(in the rows, 128 means zero)
The rows of M fall into 5 groups, and each row is roughly a mix of its group's hidden directions.
M, 153 rows:
[[ 95 148 103 141 105 108  81 150 123 121]
 [169  76 116 142 125 116 160 125 120 130]
 [129 133 104 142 132 138 174 166 164 113]
 [114 178 147 106 137 140 142 147 167 136]
 [139 150 159 125 153 158 124  81 106 142]
 [148 144 122 112 112 149 171 166 136  97]
 [138 184 125 119 114 155 124 143  90 120]
 [113 165 151  96 130 167 104 100 130 127]
 [109 152  84 146 103 120 113 169 128 114]
 [163  81 124 135 109 125 172 133 133 121]
 [134 116 144  91 131 108 157 150 176 116]
 [172 115 118 130 124 127 182 155 139 133]
 [167 150 119 129 115 127 179 150 154 137]
 [122 165 155 117 126 164 110  84 116 130]
 [116 178 122 112 132 156  99  94 144 132]
 [137 158 120 141 119 154 127  97  77 108]
 [142  86 161 120 156 113 154 115 155 143]
 [131 133 116 128  93 129 115 162  81  96]
 [154  63 113 143 144 111 132 121 124 137]
 [107 148 126  97 162 151 116 162 151 103]
 [114 164 102 133 108 127 129 177 159 123]
 [115 102 170 108 157 129 138 100 161 142]
 [178 169 124 141 119 137 153 125 108 147]
 [ 87 132 125 133 106 141  73 131 149 141]
 [100 100 123  99 145  90 110 101 116 152]
 [ 83 113  99 134 112 135 107 167 122 105]
 [152  83 113 116 161 131 147 154 154 114]
 [ 70 101 134 111 111 105 124 148 137 112]
 [143 142 104 171  91 133 124 128  91 109]
 [139 117 134 106 124 144 169 162 169 107]
 [111 127 157  75 131 155 110 139 158 122]
 [129 112 144 122 163 111 137  92 168 158]
 [118 155 145  93 148 148 110  86 154 135]
 [150 142 147 121 158 170 166 101 129 137]
 [142  95 151 116 151 136 177 117 159 132]
 [122 168 111 142 124 127  96 126  75 134]
 [118 156 143  90 110 110 138 151 166 101]
 [ 97 139 101 148  91 115 114 163 139 103]
 [130 183 142 128 113 149 114 142  92 108]
 [106 150 109 133  89 108 127 165 153 102]
 [131 174  98 153 108 146 134 131  95 106]
 [138 157 140  99 141 145 166 137 166 103]
 [155  79 134 149 162 137 137 110 115 153]
 [114 168  95 114  88 129 110 156 124 116]
 [132 183 119 159 114 153 120 125 160 134]
 [113 196 142 125 109 123 123 107 122 131]
 [139 142  85 127  97 114 154 164 154 129]
 [125 102 172 103 136 112 111 146 170 129]
 [132  70 138 100 158 112 139 147 133 124]
 [139 175 184 119 126 124 139 109 122 128]
 [107 116 156 112 131 174  94 131 147 155]
 [125 106 131 101 152 120 135  75 104 155]
 [136 138 125 118  91 149 164 175 130 107]
 [118 177 121 157  96 138 110  97 137 138]
 [139 145 147 133 118 155 125  86  80 110]
 [148 131 129 111 129 141 174 170 163 121]
 [140 165 134 116 153 180 156 116 136 134]
 [104 169  89 132 102 129 119 150 152 107]
 [154 110 146 153 156 145 132  98  92 157]
 [160 132 117 118 117 144 175 161 117  98]
 [119 109 152  73 129 137 128 158 147 105]
 [135 100 146 132 161 104 142  92 156 157]
 [120  77 139 111 155  97 128  93 131 133]
 [130 194 121 129 105 147 120 148 143 128]
 [126 158 108 130  91 146 127 158  94  97]
 [167  93 127 117 122 116 165 164 142 121]
 [149 181 172 138 111 117 143 131 128 119]
 [124 124 113 178 105  91 122 104 153 141]
 [160 114 150 110 148 157 172 103 133 135]
 [124 190 144 130 137 118 133  90 115 126]
 [ 90 152 124 135 126 114  73 111 108 136]
 [167 135 132 109 146 121 180 152 116 113]
 [132  72 152 114 143 127 156 134 158 134]
 [131  77 145 107 146  99 160 123 109 122]
 [104 126 170 123 130 115  84 143 164 125]
 [106 140 117 104 115 141 124 188 154 118]
 [ 81 147 132 120 128 135  79 119 153 118]
 [148  96 160 116 149 108 161 121 164 139]
 [147  79 123 106 135 121 157 168 121 117]
 [131 110  98 137 105  89 122 177 126 116]
 [174  82 113 140 137 133 159 136 144 133]
 [145 151 110 163 102 107 116  97 102 154]
 [ 82 102 152  92 130 100 117 139 144 125]
 [132 189 117 131 126 132 158 150 123 100]
 [169 101 117 177 138 129 137 118 111 150]
 [112 177 112 104 130 160  98 114 147 126]
 [137 103 137 152 127  78 168 152 130 135]
 [126 178 105 142 100 149 133 162 127 111]
 [143 158 115 131 139 115 178 131 100  96]
 [ 97 120 142 133 143 114  86  85 147 147]
 [142 192 116 124 102 143 132 152 130 124]
 [111 135 156 100 140 150 133 135 185 140]
 [149  77 152 131 118 120 168 111 114 136]
 [143  81 146 127 156 115 156 109 150 155]
 [149 102 129 105 151 122 166 170 114 108]
 [171  96 126 104 138 114 170 143 110 123]
 [120  96 158 102 147 120 107 114 166 157]
 [120 154 133 165 114 133  94  97  90 124]
 [114  99 121 162 115  87 125 113 168 132]
 [133 165  93 159 111 139 151 144 102 105]
 [177 122 126 101 154 157 152 148 111 131]
 [ 95 108 105 107 147 162  97 125  95 126]
 [123 185 139 125 100 128  96 106 142 123]
 [ 94 153 120 137  97 139  78 121 145 140]
 [153 171  91 152 101 124 126 146 105 133]
 [108 110 133 135 166 110  87 112 133 166]
 [139 127 129 131 108 117 161 157  85  88]
 [130 137 104 176 116 153 115 120  86 142]
 [ 75 145 115 122 103 126  85 137 122 119]
 [ 75 143 123 116 114 125  81 132 108 120]
 [105 147  99 143  89 114 118 165 142 102]
 [124 154  97 108 118 160 113 162  97 107]
 [ 95 153 137 136 127 139  88  90  97 129]
 [134 105 151 143 151 167 145  88 104 141]
 [152 135 118 153 132 107 123  95  78 152]
 [ 79 144 134 130 108 124  89 136 127  92]
 [124 152 106 168  98 131 106 112  89 116]
 [144  94 165 113 159 119 158 112 147 148]
 [165 165  84 153 112 119 127 119 111 124]
 [152 128  90 159 106  94 130 129  99 105]
 [122 104 171 117 155 153 139 103 154 154]
 [ 92 131  91 119 116 121 122 167 152  98]
 [108 146 140 126  77 142 125 105 112  89]
 [128 106  99 128 107 105 144 179 153 114]
 [149 118 138  91 106  93 159 121 160 144]
 [126 149  97 106 122 113 138 166 165  99]
 [163 113 117 136  89 133 173 133 117 103]
 [176 121 153  95 148 119 135 109 138 159]
 [138  80 156 134 154 149 150  98 117 140]
 [150 156 117 146 114 157 149 173 144 105]
 [125 124 128 123 141 101 169 116  79  99]
 [ 94 153 118 111 118 125  71 113 113 138]
 [138  83 111 132 102  81 128 154 123 119]
 [115 167  96 120 118 129 129 168 164 115]
 [ 94 138 107 170  94 123 114 146 145 105]
 [137 131 152 136 124 151 128  89  72 123]
 [132  90 156  92 135 103 105 115 161 132]
 [117  96 103 115 126  85 136 170 147 127]
 [126 107 127  72 154 131 153 125 155 148]
 [121 177 108 167 108 143 149 136 135 108]
 [144  83 137 102 143 117 161 164 121 117]
 [137  84 152 121 147 105 156 127 167 136]
 [ 99 124 137 150  97 101  76 135 132 117]
 [137 125 133 103 126 147 168 162 165 101]
 [106 172 121 156 121 153  90 116 107 126]
 [113 139 168 133 127 170 108  98 111 154]
 [126 163  97  96 130 128  93 137  93 143]
 [107  97  74 127 135 151 103 131 106 133]
 [ 78 140 126 123 124 108  77 136 146 131]
 [156 154 116 119 109 145 172 158 125  99]
 [119 140  86 175 102 127 103 121 107 132]
 [130 115 160  76 159 129 121 111 143 151]
 [ 83 145 140 151 131 134  90  99 152 136]]

Here is one row of each group, with its name. Which group are the others in?
[128 153  94 144 153 118  79 109 107 125] => L
[120  62 142 122 149 110 133 112 112 130] => E
[163  96 141 128 155 129 166 115 131 163] => R
[113 171 147 132 151 171 122  96 132 135] => A
[148 103 122 145 120 104 131 119  67 114] => T

[118 131  83 130 122 173  95 153 121 124] => T
[ 95 143 113 119 115 144  94 147 168  98] => L
[132 139  84 168 109 123 140 163 105 119] => T
[113  98 160 140 110  96  96 145 158 116] => A
[125 107  84 135 140 163 112 131  86 141] => R
[144  74 132 146 126  94 153 153 117 126] => T
[114 101 114 150 125 117  81 110  87 134] => L
[107 121 134 137 128  82  77 125 103 136] => A
[173 130 140 110 146 155 171 150 140 127] => A
[131 143 118 176 121 145 108  93 102 154] => T
[107 100 149 138 139 108 102 101 147 172] => L
[ 93 155 113 128 115 119  74 116 107 133] => A
[ 90 149 115 129 116 113  73 115 109 135] => A
[109 114 162 105 150 156 149 143 166 146] => T
[113 128 123 149 125 116  85 100  80 142] => L
